In the data rows, 50 means zero.
Here are some rows, each followed by its group. Groups can overlap.
[60, 39, 65, 65, 47, 54, 61, 55, 61, 62, 59, 54, 55, 48, 88, 40, 60, 48, 49, 69, 47, 57, 53, 55] d
[48, 91, 35, 19, 56, 70, 57, 46, 40, 48, 72, 16, 44, 13, 36, 83, 2, 46, 56, 28, 56, 24, 70, 42] e
[77, 39, 64, 35, 37, 65, 52, 42, 22, 53, 54, 41, 64, 59, 58, 46, 61, 53, 63, 65, 40, 40, 43, 55] d
[61, 59, 50, 47, 61, 54, 49, 33, 45, 49, 63, 48, 65, 44, 53, 58, 38, 50, 49, 59, 30, 51, 51, 64] e
[44, 46, 50, 48, 45, 40, 51, 56, 53, 65, 44, 49, 43, 58, 46, 43, 47, 42, 40, 48, 59, 46, 43, 50] f
[64, 53, 59, 34, 41, 64, 47, 46, 40, 48, 47, 45, 57, 58, 51, 53, 49, 41, 57, 62, 47, 50, 57, 51] g
[62, 39, 43, 47, 38, 55, 53, 51, 37, 57, 47, 54, 64, 55, 60, 39, 57, 53, 58, 73, 44, 55, 44, 55] d
[71, 50, 62, 45, 45, 48, 34, 43, 53, 49, 47, 57, 62, 58, 51, 44, 61, 41, 42, 49, 44, 45, 61, 51] g
[46, 41, 32, 38, 43, 71, 32, 40, 34, 74, 46, 31, 61, 48, 35, 58, 31, 34, 35, 52, 50, 22, 42, 61] h
[78, 56, 48, 13, 33, 74, 34, 39, 24, 54, 54, 9, 65, 55, 32, 70, 46, 36, 47, 47, 39, 17, 55, 36] e
[46, 29, 52, 57, 50, 52, 72, 67, 34, 84, 51, 36, 61, 54, 69, 45, 44, 47, 53, 54, 49, 62, 40, 63] d
[55, 52, 62, 52, 44, 36, 45, 47, 58, 47, 48, 60, 60, 53, 47, 41, 61, 53, 43, 48, 41, 47, 54, 62] f
[63, 69, 46, 68, 66, 52, 51, 22, 55, 52, 70, 53, 65, 36, 67, 38, 41, 54, 44, 47, 42, 48, 50, 79] d
[66, 53, 70, 48, 51, 62, 55, 51, 69, 31, 64, 44, 30, 43, 79, 53, 64, 34, 44, 41, 67, 46, 57, 33] d
[32, 42, 48, 30, 47, 49, 40, 68, 48, 45, 43, 44, 27, 48, 41, 62, 56, 37, 48, 41, 74, 41, 53, 24] d
[69, 56, 61, 70, 57, 67, 33, 11, 65, 21, 77, 48, 56, 39, 65, 39, 63, 47, 40, 47, 38, 27, 49, 61] d
[27, 38, 27, 29, 20, 72, 37, 85, 47, 65, 35, 26, 6, 33, 47, 77, 50, 45, 31, 40, 95, 28, 61, 2] d
[32, 73, 45, 74, 63, 43, 73, 45, 82, 36, 73, 60, 38, 44, 69, 38, 52, 49, 81, 30, 67, 63, 38, 77] d
[56, 52, 68, 61, 42, 44, 46, 42, 72, 32, 43, 72, 54, 59, 48, 44, 70, 53, 41, 56, 43, 51, 56, 45] f
[53, 40, 57, 58, 43, 46, 48, 49, 55, 57, 26, 58, 56, 72, 51, 36, 57, 39, 53, 53, 56, 57, 51, 47] g
[45, 25, 62, 48, 23, 42, 52, 66, 55, 48, 20, 61, 26, 83, 47, 34, 88, 33, 63, 50, 82, 66, 46, 28] d
[36, 45, 38, 60, 53, 65, 37, 50, 54, 25, 63, 69, 44, 47, 27, 68, 42, 84, 47, 69, 20, 50, 53, 43] e
[55, 42, 53, 50, 46, 32, 46, 44, 44, 60, 39, 58, 62, 55, 47, 46, 56, 54, 48, 60, 33, 67, 50, 61] f
[33, 60, 52, 67, 62, 50, 63, 43, 50, 59, 62, 66, 51, 25, 60, 35, 32, 62, 59, 58, 52, 68, 53, 60] d
[75, 66, 60, 14, 78, 76, 54, 56, 37, 61, 67, 7, 51, 34, 69, 75, 37, 26, 49, 54, 46, 34, 57, 43] d
[45, 40, 28, 43, 44, 59, 38, 37, 33, 70, 38, 47, 63, 48, 39, 51, 37, 49, 37, 65, 41, 39, 44, 61] d
[54, 44, 40, 46, 31, 57, 49, 66, 44, 69, 33, 48, 52, 56, 52, 58, 37, 40, 42, 53, 56, 52, 61, 40] i
[49, 42, 41, 40, 63, 69, 42, 52, 21, 54, 48, 44, 62, 47, 24, 64, 35, 55, 60, 65, 31, 42, 34, 54] e
[40, 58, 36, 66, 64, 56, 22, 36, 66, 45, 65, 53, 52, 33, 41, 54, 39, 49, 19, 40, 46, 27, 55, 46] h
[68, 47, 49, 43, 45, 57, 51, 46, 37, 44, 41, 52, 65, 59, 53, 46, 47, 49, 56, 72, 42, 49, 48, 51] g
[50, 83, 50, 42, 82, 48, 62, 40, 58, 49, 69, 46, 55, 24, 64, 61, 30, 43, 55, 44, 38, 61, 60, 75] e
[61, 35, 66, 45, 33, 56, 61, 65, 46, 57, 46, 39, 42, 59, 73, 50, 63, 46, 58, 51, 60, 59, 48, 44] d
[51, 61, 66, 69, 58, 26, 69, 53, 58, 45, 64, 64, 54, 49, 62, 38, 54, 61, 65, 47, 32, 79, 52, 51] d
[56, 72, 44, 46, 75, 68, 39, 25, 54, 48, 65, 45, 71, 32, 41, 73, 22, 39, 48, 60, 13, 26, 59, 72] e
[65, 55, 53, 73, 62, 62, 52, 27, 62, 56, 75, 49, 70, 38, 76, 40, 36, 40, 42, 58, 32, 58, 52, 77] d
[50, 48, 51, 53, 43, 37, 43, 66, 48, 62, 47, 52, 51, 62, 45, 53, 53, 42, 41, 41, 48, 51, 44, 51] f
[33, 84, 50, 61, 78, 61, 63, 43, 71, 32, 87, 44, 35, 10, 62, 64, 26, 50, 51, 34, 56, 44, 59, 51] e
[43, 62, 56, 71, 71, 40, 76, 49, 59, 40, 72, 46, 53, 38, 64, 41, 44, 65, 68, 28, 42, 64, 36, 80] d
[41, 49, 47, 60, 49, 35, 46, 55, 66, 38, 56, 59, 46, 59, 38, 60, 54, 53, 52, 25, 42, 58, 53, 66] e
[62, 55, 56, 47, 50, 59, 47, 49, 58, 50, 62, 47, 41, 50, 55, 38, 64, 41, 48, 49, 60, 39, 52, 53] d
[39, 40, 37, 44, 40, 41, 49, 75, 47, 83, 33, 40, 49, 58, 48, 68, 36, 36, 33, 53, 48, 53, 51, 38] i
[58, 47, 60, 56, 28, 41, 49, 33, 58, 44, 37, 67, 62, 60, 53, 33, 59, 56, 41, 69, 40, 52, 54, 55] f
[46, 58, 60, 71, 65, 41, 77, 50, 44, 48, 66, 63, 50, 43, 53, 21, 57, 81, 76, 48, 49, 78, 46, 51] j
[56, 63, 39, 21, 70, 51, 47, 47, 35, 65, 51, 20, 41, 39, 47, 53, 44, 32, 41, 24, 64, 30, 54, 48] g
[58, 44, 47, 33, 26, 65, 45, 56, 40, 52, 31, 51, 60, 64, 24, 67, 40, 47, 56, 76, 39, 37, 55, 48] e
[57, 61, 45, 55, 55, 58, 49, 33, 35, 43, 52, 59, 62, 51, 38, 35, 49, 56, 58, 52, 49, 48, 48, 66] f
[53, 45, 43, 30, 36, 56, 53, 73, 34, 65, 34, 41, 55, 63, 45, 56, 39, 39, 59, 55, 53, 49, 42, 50] g
[51, 40, 44, 48, 41, 45, 45, 62, 41, 71, 34, 50, 60, 57, 51, 61, 38, 49, 36, 61, 43, 53, 55, 55] i
[39, 40, 29, 55, 47, 70, 28, 37, 45, 65, 52, 51, 61, 37, 41, 52, 27, 46, 20, 63, 41, 33, 49, 57] h
[70, 53, 54, 50, 43, 36, 36, 45, 63, 37, 38, 62, 48, 63, 31, 38, 63, 36, 51, 35, 57, 48, 60, 34] i
[61, 61, 51, 41, 44, 55, 69, 63, 42, 53, 48, 37, 55, 58, 40, 62, 28, 47, 61, 48, 40, 51, 51, 48] e
[47, 61, 40, 54, 58, 53, 47, 32, 46, 49, 61, 45, 53, 29, 60, 37, 48, 55, 48, 51, 51, 40, 52, 52] h
[67, 60, 55, 36, 36, 82, 51, 51, 38, 37, 63, 22, 39, 39, 57, 72, 38, 47, 45, 45, 60, 20, 68, 25] e
[58, 46, 54, 61, 58, 37, 44, 44, 59, 41, 42, 68, 57, 56, 46, 41, 59, 50, 46, 64, 42, 56, 51, 49] f
[61, 34, 61, 59, 25, 27, 53, 42, 62, 27, 20, 88, 62, 82, 49, 32, 78, 61, 64, 79, 36, 81, 49, 58] j
[58, 69, 52, 53, 67, 45, 52, 26, 55, 32, 56, 59, 53, 41, 40, 46, 48, 51, 52, 44, 48, 59, 57, 61] f
[35, 41, 53, 60, 60, 52, 65, 50, 54, 46, 52, 52, 45, 37, 70, 46, 56, 60, 62, 60, 55, 53, 43, 57] d
[58, 51, 41, 44, 77, 55, 36, 31, 37, 68, 54, 38, 67, 41, 44, 50, 39, 45, 40, 63, 29, 47, 43, 74] h
[50, 44, 68, 40, 58, 36, 45, 53, 60, 57, 37, 54, 49, 57, 60, 47, 70, 36, 39, 59, 58, 50, 50, 39] d
[70, 36, 48, 29, 40, 60, 30, 46, 34, 62, 15, 53, 76, 87, 25, 48, 42, 24, 50, 76, 32, 33, 50, 44] g
[55, 45, 65, 55, 53, 29, 41, 52, 54, 52, 44, 66, 63, 57, 58, 42, 58, 54, 38, 55, 37, 60, 53, 60] f
[49, 48, 50, 35, 52, 39, 59, 62, 44, 72, 40, 33, 46, 43, 64, 53, 33, 44, 39, 41, 59, 54, 54, 47] d
[60, 84, 52, 22, 75, 55, 38, 25, 48, 45, 59, 37, 63, 29, 36, 72, 24, 36, 35, 35, 43, 29, 67, 58] e
[47, 58, 61, 66, 46, 62, 66, 56, 51, 45, 64, 56, 47, 45, 46, 51, 49, 70, 60, 62, 39, 60, 52, 45] e
[55, 49, 52, 66, 25, 34, 46, 47, 67, 27, 47, 72, 63, 72, 36, 55, 55, 64, 50, 42, 18, 53, 50, 65] e
[72, 34, 73, 54, 25, 50, 67, 60, 52, 43, 41, 52, 50, 58, 80, 33, 78, 58, 65, 59, 65, 60, 54, 34] d
[46, 47, 52, 61, 28, 36, 52, 48, 55, 44, 40, 69, 55, 59, 62, 38, 59, 66, 53, 48, 48, 60, 55, 52] j
[55, 49, 56, 50, 47, 34, 35, 42, 62, 46, 40, 65, 51, 56, 42, 46, 64, 44, 31, 45, 52, 53, 57, 51] i
[82, 58, 50, 16, 34, 71, 34, 38, 18, 59, 31, 32, 77, 64, 21, 54, 39, 36, 49, 62, 43, 18, 63, 39] g
[40, 51, 53, 32, 36, 48, 57, 76, 47, 52, 35, 41, 39, 57, 40, 76, 43, 51, 52, 43, 57, 52, 64, 23] g
[37, 49, 51, 85, 43, 27, 44, 32, 89, 48, 45, 74, 44, 55, 70, 20, 70, 43, 41, 34, 70, 65, 51, 66] d
[39, 52, 57, 51, 48, 38, 73, 76, 53, 50, 49, 46, 33, 50, 56, 49, 51, 55, 67, 40, 57, 70, 58, 43] j
[56, 45, 54, 53, 31, 39, 53, 52, 58, 57, 48, 52, 44, 57, 51, 42, 55, 40, 43, 45, 56, 48, 51, 52] f
[27, 48, 52, 62, 41, 28, 54, 59, 57, 40, 38, 61, 34, 58, 46, 33, 83, 62, 66, 44, 65, 63, 42, 35] j
[57, 39, 52, 37, 52, 48, 46, 57, 40, 68, 34, 42, 55, 63, 48, 50, 50, 36, 50, 49, 48, 53, 44, 51] i
[29, 46, 32, 59, 53, 69, 52, 65, 49, 57, 61, 47, 37, 34, 51, 63, 27, 53, 46, 50, 56, 40, 48, 45] e
[71, 50, 62, 57, 37, 38, 54, 46, 49, 55, 43, 58, 68, 73, 50, 35, 59, 42, 64, 62, 33, 64, 48, 68] d
[61, 50, 57, 46, 41, 53, 39, 48, 47, 42, 35, 54, 58, 59, 35, 48, 49, 54, 43, 63, 48, 42, 55, 30] i
[34, 52, 47, 69, 49, 45, 59, 41, 71, 36, 55, 73, 40, 37, 65, 46, 52, 60, 47, 49, 60, 62, 55, 53] h
[64, 30, 52, 52, 44, 39, 57, 50, 37, 69, 31, 57, 69, 71, 49, 34, 51, 46, 56, 63, 40, 69, 47, 60] j
[22, 65, 57, 53, 64, 37, 70, 69, 46, 46, 62, 50, 35, 36, 50, 57, 54, 69, 54, 44, 51, 57, 53, 22] i
[41, 46, 56, 57, 64, 53, 66, 63, 55, 59, 64, 37, 38, 39, 93, 60, 50, 51, 43, 43, 52, 58, 51, 50] d
[55, 29, 57, 40, 53, 13, 40, 74, 51, 78, 26, 54, 45, 75, 52, 44, 75, 30, 33, 46, 55, 73, 48, 34] g
[59, 48, 60, 36, 47, 47, 39, 50, 36, 60, 30, 41, 67, 66, 35, 48, 54, 44, 57, 49, 32, 40, 46, 44] g
[46, 92, 55, 37, 71, 49, 54, 37, 66, 27, 67, 47, 47, 22, 48, 73, 36, 50, 48, 31, 41, 34, 64, 53] e
[19, 69, 52, 52, 58, 41, 71, 67, 59, 33, 64, 53, 32, 40, 51, 65, 48, 74, 65, 35, 56, 58, 53, 35] e
[34, 30, 21, 68, 23, 60, 49, 61, 49, 58, 40, 56, 52, 66, 44, 53, 36, 53, 44, 46, 48, 56, 40, 64] h
[56, 60, 55, 50, 63, 32, 43, 44, 50, 48, 49, 59, 59, 49, 44, 50, 61, 49, 51, 45, 44, 55, 49, 54] f
[59, 36, 47, 38, 50, 86, 48, 42, 24, 61, 62, 24, 54, 29, 58, 48, 47, 54, 48, 65, 63, 27, 51, 44] d
[57, 44, 49, 58, 40, 45, 52, 43, 58, 46, 32, 62, 51, 60, 49, 38, 57, 45, 48, 55, 50, 52, 52, 51] f
Which 4 groups are nearest to each row below, nearest first, going by the distance to the centre of the group?
[50, 49, 52, 60, 54, 38, 44, 40, 56, 46, 49, 62, 54, 46, 57, 45, 53, 60, 39, 48, 47, 56, 56, 53] f d i h
[55, 55, 56, 53, 42, 44, 43, 44, 58, 45, 42, 63, 64, 55, 48, 43, 52, 52, 51, 47, 40, 53, 52, 60] f i d j
[51, 66, 52, 44, 54, 46, 52, 39, 45, 39, 51, 50, 50, 48, 42, 42, 47, 55, 54, 35, 59, 46, 47, 56] f e d i
Which 3 other groups have their centres nearest to the centre of group d, nearest first?
f i h
Group d spreads out most along one direction. Which 3 other groups' directions of most spread are closest to that one, closest first?
f i h
Which 4 groups are nearest to each row below, nearest first, going by the distance to the group's nearest row?
[68, 37, 55, 36, 51, 60, 39, 39, 18, 67, 41, 45, 78, 61, 39, 40, 50, 44, 58, 76, 36, 37, 39, 61] d g e i
[56, 43, 42, 65, 41, 37, 47, 28, 56, 55, 44, 68, 58, 53, 64, 25, 59, 55, 45, 74, 50, 68, 46, 72] f j d g
[41, 41, 67, 28, 60, 51, 65, 72, 26, 71, 49, 22, 41, 30, 68, 64, 46, 55, 43, 46, 63, 51, 54, 23] d g i j
Which 5 groups are nearest to each row below, nearest first, going by the average distance to the group's rows?
[26, 48, 47, 53, 46, 43, 66, 71, 55, 51, 40, 50, 41, 51, 44, 63, 42, 60, 58, 44, 53, 62, 50, 38] i f j g h
[66, 67, 69, 66, 48, 28, 56, 32, 74, 28, 62, 70, 61, 52, 60, 37, 57, 53, 55, 44, 31, 65, 60, 68] f j d i h
[36, 58, 52, 47, 47, 48, 47, 53, 49, 46, 53, 52, 43, 35, 48, 66, 39, 49, 45, 46, 51, 50, 57, 48] f i h e g
Which 3 other groups have their centres nearest to the centre of group i, nearest first?
g f d
Which 3 other groups have their centres nearest to the centre of group f, nearest first?
i d j
Group h spreads out most along one direction. Which 3 other groups' directions of most spread are closest to that one, closest first?
g i d
Which 5 groups are nearest to each row below, nearest first, going by the distance to the centre of the group?
[59, 70, 69, 63, 61, 23, 59, 40, 73, 41, 58, 60, 48, 60, 61, 45, 59, 38, 57, 38, 40, 62, 55, 64] f d j i e
Which 5 groups are nearest to each row below, nearest first, going by the distance to the group's nearest row?
[52, 74, 64, 54, 55, 26, 42, 41, 90, 27, 45, 63, 39, 61, 38, 53, 63, 29, 44, 27, 57, 38, 65, 45] i f e g d
[54, 52, 46, 45, 38, 67, 28, 36, 47, 55, 38, 39, 55, 44, 53, 62, 36, 30, 23, 48, 58, 18, 54, 52] h d i g f
[39, 47, 46, 48, 51, 31, 50, 59, 51, 55, 46, 53, 43, 55, 46, 51, 58, 59, 53, 43, 51, 67, 48, 49] f j e i g
[32, 37, 49, 27, 39, 34, 43, 69, 40, 58, 20, 47, 27, 71, 31, 46, 70, 34, 51, 45, 81, 41, 39, 21] d f g i j
[32, 46, 40, 51, 45, 58, 42, 65, 59, 54, 46, 43, 27, 40, 53, 59, 48, 46, 28, 42, 67, 34, 52, 31] d e f i g
[62, 42, 54, 24, 66, 59, 58, 48, 18, 62, 56, 10, 58, 45, 59, 49, 65, 43, 74, 44, 55, 41, 29, 46] d i g e h
Group f spreads out most along one direction. Which 3 other groups' directions of most spread are closest to that one, closest first?
d i g
Group i spreads out most along one direction. Which 3 other groups' directions of most spread are closest to that one, closest first?
f h d
Which 3 other groups have their centres nearest to the centre of group j, nearest first?
f d i
Group g spreads out most along one direction. Which 3 other groups' directions of most spread are closest to that one, closest first?
h f e
Which 3 other groups have their centres nearest to the centre of group e, nearest first?
h d i
Which 4 groups are nearest to each row below, nearest first, going by the average distance to the group's rows?
[18, 49, 43, 63, 65, 59, 54, 85, 76, 46, 70, 46, 15, 39, 37, 81, 31, 50, 38, 27, 52, 37, 55, 26] i e h f
[43, 52, 44, 58, 51, 35, 55, 59, 54, 38, 37, 60, 37, 57, 42, 45, 60, 53, 44, 51, 56, 56, 44, 39] f i j g
